In the data rows, the value 128 means zero.
Here is a table of points, one per row:
[127 152 108  94 124  84 149 137 141  76 149 239  77 123  98 158  49 158  89  90  92 168 116 137  72 134 144 123 189 110 134  78 152 216 136 134 125 121 112 206  99 168 119 130 118 148 123 113]
[ 90 199 149 151 117 135  63 129 161  77 152 116 110 122  99  65 118 115 169 157 100 150 109 145 116 180 122  92 108 139 119 158  98  53 147 124  84 147 114 190 147 108 101 112 149 150 129 119]
[168 163 116 150  68  94 162 156  81 127 160 188 145 160 117 121  74  79 112 111 170  94 123 155 132 128 246 141 124 144 119 164 128 187  88 104 105 147  97 178   9 137  92  93 124 112 113  64]
[190  85 107  89 133 113 133 104 149 107 127 100 158  80 158 120 100 161 130 105 119 112  44 168 137 177 146 147 140  80 150 123 115  96 139 178 163 172 148 106 146  87 157  74 156  99 135 147]
[ 77 164 131 117 167 169 126 159 118 184 170 162 128 150 138 128 156  91  34 115 110 143 114 137  72 188 164  70 123 136 178 181 128 106 173 120 112 135 107 108 119 157  75  86 103 112  96 172]
[ 88 153 129 162 113 115 101  85 166 196 168  59 103 153 122 102 108 156 136 133 110 180  79 173 126 107  86 179 160 144 131 177  68 128 200 106 179 146  90 131  89 147 124 180 120  62  80  74]
[ 54 145 178 134 161 169 120 122 106  94  85 156 130 137 175 140 140 164 141 123 162 126  74 156 131 142 110 125  92  94  96 111 106  97 155  90 130 152 167 127 108 120 140 155 124 128 101 107]
[136 182 162 132 148  87 129  71  32  97 135 105 120 106  94 142 245 178 102 105 146 140  99 139 109  95 119 118 131 173  93 113  89 175 166 207  88 176 126 135 131 139 143 128  85 121 157 131]
[148 127  54 159 119 136 193 109 164 152 140 139 117 133 132 138 120 169 160 145 117 102 158 129 158 152  82 157  80 140  98 174 162  87 137 102  80 130 138 124 170 129 155  85  65 105 121 102]
[170 138 133 148  92 143 184 198 125 159 150 163 181 141  43 130 101  99 117 174 107 100 139 127 151 133  64 150 119 143 138  66 136 122 135 123 107 143 123  95 164 120 147 126 129 100  93 110]
[141 176 129 133 115 134 108 117 115 107 121 126  66 219 176 136 134 151 120 111 110 103 143 154  99 153 144 133 120 162 162 121  57  94 174  82 133  62 140 143 159  53 113 129 133 133 117 131]
[161  68  93 136 125 156  86 110 161 150 153  95 114 130 122 167 132 127 116 142 167 136  98  54 228 154 160  76 166 116 151  95  79 163 136 152 106 108 114 148 104 100 150  85 120 147  79 125]
[ 80 192 129 141 134 107 172 149 138 126  77  70 151 180  94 152 127  62 181 123 151 132 108 133  41  88 149  80  94 132 194  87 178 189  98 169 182 104 118 141 122 136 135  97 122 149 118 148]
[160  88 120 124 112 135 119 119  75 131 107 106 172  98  93  56 124 144  86 146 126 134 153  80 137 114 157  93 170  75 163 146 139 133 134 109 174 148 149 158 135  96 139 164 104 166 130 129]
[ 94 176 144  50 133 101  52  94 102 181  87 131  84 171 148 128  62 127 125 211 156 141 169  96 138 175 171 156 113 127 123 116 101  76 207 104  94 143 109 105 124 158 191  88 156  99 193 129]
[148 131 110 157 132 101 105 108 166 106  93 132 136 109 114 127 123 137 127 158 126 122 128  76 149 112 182 128 182 133 160 160 121  85 136 132 111 137 193  54 152 106 115 154 107 140  90 135]
[119  60  87 133  87 166 119 166  89  88 135 107 144 118 130 177 161 123 137 172  99 165 149  81 110 120 185 117 208 102 106 151  89 109 126 132 156 152 144 133 144 131 122 110 134 102 132 111]
[ 95 172 129 109 123 182 112 107 178 130 119 124  91 157 105 142 114 120 101  94 122  88 136 139 128 101 141 118 107 145  75 153  97 110 207 131 158 159 144 143 106  96 124 129 142 154 144 128]
[142 107  85 134 119 146  24 116 131 140  76 120 145 127 196  69 181  95 126 129  99 117  96 151 166 125 142 138 176 112  92 121 168 168 126 189 127  97 151 128 161 143 144 149 131 110 136 125]
[121 132 172 135  77 129 123 145  90 117 112 117  81 127 156 149 127 166 107  52 109 150 115 143 119 155  99 155  94 145  58 162 145  97  80 153 145 116 113 125 112 163 228 144 124 163  73 149]
[165 129 119 135  79  97 157 193 163 169 104 133 193  56 155 132 116 167 131 155 129 195 133 167 145  51 107  66  72 131  80 106 111 161 104  70 134  89 164 114 114 117 123 112 121 102 170 240]
[174 108  89 103 169 194 133 102 144 126  88 146 162  30 125  77 140  97 168  85 170  93 160  89  89 137 158  90 186 195 160  93  55 103 126  88 127  95 127 142 127 212 158 155 183  84 100 125]
[ 96 145 114 140 132 105  85 168 148  87 138 126  85 182 138 101 162 158 119 110 216 107  86 137  95 102 111 157 113 109  91 141 125  96 111 121 143 131 105 143 164 157 137 147 118 136 146 175]
[121  74 128 129 143 165  89 133 118 106 142  95 145 116  87 105  79 153 143 111 113 130 156 130 154 143 198 129 172 117 141 157  87 179 148 149 105  89 169  81 151 117 123 123 109 128 141 130]
[112 150 138 174 202 125  43 151 113 208 135 129 148 133 137 181  99 175 135  92  82 108  96 138  67  69 130 104 107 127 160 108 125  68  85 143 130 124 158 173 107 142 132 123 133 154 177  62]
[122 124 168 167 137 134  50  76 141 117 131 188 118 180 127 148  93 125 140 107 183 143 197 163 103 120 106 116 147 144 110 135 114  93 185 149 142 138 112 112 108  98  98  66 128 114 107 119]
[111 153 177 149 105 171 127  43 160 113 164 117 122 141 156 148 122 114  92 158 134 139  94 108  40  98 156 146 115 126 122 140 156 140 112 136 120  71 117 139  93 110 154 132 169 158 156 121]
[125 104  94 102 148 105 151 122 107 124 138 130 140  98 123 122 126 177 120 139 112 151 130 128 209 110 122 199  92 201  85 109 178  86 163 102 141 107 106 127 160 135  82  69 182 164  62 130]
[ 81 160 145  90 151 158 120 118 144 103 131 111 108 175 161 110 112 143 137 156 133 119 148 147  80  39 154 104 159 143 193 106 181 193  17 133 131 141  85 140  84 120 145 107 105 106 130 142]
[139 106 148 109 150 109 172 142 104 127  97 181 132 185 100 109 169 140 126 103 122 158  98 143 127  89 159  60 122  55 124 170 160 119 118 183 110  98  82 152 111 151 131 181 191 100 129 122]
[103  81 159 124  62  96 105 100 137 155 121 120 201 111 128 168 165 134 173  91  81  49 146 105 146 135 191 154 174  83 176 117 138 134 179 105 104 151  90 136 152 123 105 151 116 115 113 196]
[ 93 172 161 109 149 100 137 141  93  76 193 135 158 143 132 100 163 145 129  93 121 125 144  92 166 162  94 130  74  96  77 119 136  82 111 171 204  86 142 134 132 144 144 179 122  81 142 127]
[157  78 177 138 174  63 198 152 133 136 116  98 123 112 102 131 129  82 112 191  97  69 146 131 148 149  71 120 160 134 117 148 128 139  96 129 145 126 172 158 110 163 117 103 129 121 122 161]
[ 96  94  85 167 145 129 151 115 105 106 127 171 124 123  60 110 150 174  86 102 133 155 140 179 176 177 145 218  80 114  90 123  98 102  72 163 152 119 107 161  48 126 128 174 148 129 169 161]
[122 145  99 116 101 120 150 108 136 125 137 103 177 120 129 147 150 112 123 131 126 101 163 173 163 134  85  75 196  73 175 129  76 111 133 121 115 116 131  65 151 151 126 130 158 186 141 116]
[123 117 122 139  86 162 141  85  94 154  93 144 124 144 170 128  63 144 171 166 131  97 113  74 132 134  28 141  53 165 135 164  97 167 105 154 130 147 145 112 214 172  59 146 142 143 142 167]
[140 142 100 130 159 120 186 199 149 159 109  81 130 122 165 132 106 171 136  98 154 112 182  57 106 174  42 164 123 157  80 121 204 187  77 122  88 160 112 113  96  52  94 134 176 131 114 124]
[131 130 130 112 112  99 123 139 137 192 132 165  74  38  84 129 222 104 152 151 136 114 152 115 126 147 123 144 110 107 144 151 156 216  54  68 165 117 156  97 187  96 139  88 166 125 126  83]
[129  77 109 126 151  78 166 126 162 115 127 108 188 170 149 122 139  86 121 165  94 147 151 122  81 125 100 105  79 145 136  89 165 214  47  95 119 179 161 124 165 135 175 154 145 138 100 118]
[161 158 136  88 131 173  74  93 107 115 133 103  83 190 123 130 161 130 166  84 125 158 114 141 112 120  87 164  97 117 121 134 186 105 109 105 119 139 175 132  62 155 121 136 123 143 134 182]
[121  87 154 110  78 123 184 140 197 148 118  97 131 118 123 121 120 147 112 123 169 137 143 128 156 149  82 171 114 180 127 103 177 116 106 109  73 121 172 132 168 131  91  82 107 109 150  66]
[164 112 118 135 124 139  98 175 160  64 109  74 114  54 192 152 157 137 116 206 124 108 182 163 111 113  69 134  41 118 191 125 145 141 195 171 127 119 112  89 122 157 118 163  99 141 121  93]
[ 93 170 157 119 136 111 199 148 106 154 196 197 114 108 139 108 107   9 143 109 124 157 154 105 129  69 126 148 129  64 171 114  44  73 191 147 105 141 149 141 119 112 126 111 124 154 103 137]
[155 116 135 219 151 142 150 132 113  72  94  94  98 105 147 132 117  71 111  77  97 137 124  88 190 108 116  98 142 118 175 102 168 132 143  66 144 163 102  78 178 147 136 103 144 103 219 119]
[125 104 114  96 134  84 184 185 111 112 156 217 203 107  85 143 136  57 146 137 135 131  76  98 169 135  54 147 152 175 149 174 130 100 171 102 140  99  92 111  99 100 161 153  87 159 182 116]
[110 110 122 131 103 134 151 119 100 167 194 148  46 131 137 109 114 115 151 143 146 123 110 177  80 138 192  60 154 171 120  62 200 122 120 157 128 143 117 133  73  86 109 195 119 123 139 146]
[175  62 145 119 149 159 114 133 149 132 102 117 108 122 137  85 141 196 162 128  97 125 103 121 167 161 175 168 150 121  52 108 127 168  97 126 133 119  86  89 127 143 105 106  77 164 134 108]
[193 126 132  79 185 146 126 105 125 136 102  61 143  88 125 217  87  60 111 135 163 151 150 154 157 122 152 136 138 105 102 138 122 105  66 120 109 119  98 136 222  96  90 203  77 132 116 108]
Along one direction, these points spread out more than along any other. For each point below, how far along it does it lie, from 0 to 99? The average is 50, and the first point in the table lies past the average. One standard deviation of the points above along it is 16.
[161  68  93 136 125 156  86 110 161 150 153  95 114 130 122 167 132 127 116 142 167 136  98  54 228 154 160  76 166 116 151  95  79 163 136 152 106 108 114 148 104 100 150  85 120 147  79 125] 41
[ 94 176 144  50 133 101  52  94 102 181  87 131  84 171 148 128  62 127 125 211 156 141 169  96 138 175 171 156 113 127 123 116 101  76 207 104  94 143 109 105 124 158 191  88 156  99 193 129] 69
[119  60  87 133  87 166 119 166  89  88 135 107 144 118 130 177 161 123 137 172  99 165 149  81 110 120 185 117 208 102 106 151  89 109 126 132 156 152 144 133 144 131 122 110 134 102 132 111] 44
[ 54 145 178 134 161 169 120 122 106  94  85 156 130 137 175 140 140 164 141 123 162 126  74 156 131 142 110 125  92  94  96 111 106  97 155  90 130 152 167 127 108 120 140 155 124 128 101 107] 66
[139 106 148 109 150 109 172 142 104 127  97 181 132 185 100 109 169 140 126 103 122 158  98 143 127  89 159  60 122  55 124 170 160 119 118 183 110  98  82 152 111 151 131 181 191 100 129 122] 62
[112 150 138 174 202 125  43 151 113 208 135 129 148 133 137 181  99 175 135  92  82 108  96 138  67  69 130 104 107 127 160 108 125  68  85 143 130 124 158 173 107 142 132 123 133 154 177  62] 69
[136 182 162 132 148  87 129  71  32  97 135 105 120 106  94 142 245 178 102 105 146 140  99 139 109  95 119 118 131 173  93 113  89 175 166 207  88 176 126 135 131 139 143 128  85 121 157 131] 64
[165 129 119 135  79  97 157 193 163 169 104 133 193  56 155 132 116 167 131 155 129 195 133 167 145  51 107  66  72 131  80 106 111 161 104  70 134  89 164 114 114 117 123 112 121 102 170 240] 28
[ 88 153 129 162 113 115 101  85 166 196 168  59 103 153 122 102 108 156 136 133 110 180  79 173 126 107  86 179 160 144 131 177  68 128 200 106 179 146  90 131  89 147 124 180 120  62  80  74] 69
[148 127  54 159 119 136 193 109 164 152 140 139 117 133 132 138 120 169 160 145 117 102 158 129 158 152  82 157  80 140  98 174 162  87 137 102  80 130 138 124 170 129 155  85  65 105 121 102] 33
[103  81 159 124  62  96 105 100 137 155 121 120 201 111 128 168 165 134 173  91  81  49 146 105 146 135 191 154 174  83 176 117 138 134 179 105 104 151  90 136 152 123 105 151 116 115 113 196] 42
[ 90 199 149 151 117 135  63 129 161  77 152 116 110 122  99  65 118 115 169 157 100 150 109 145 116 180 122  92 108 139 119 158  98  53 147 124  84 147 114 190 147 108 101 112 149 150 129 119] 70
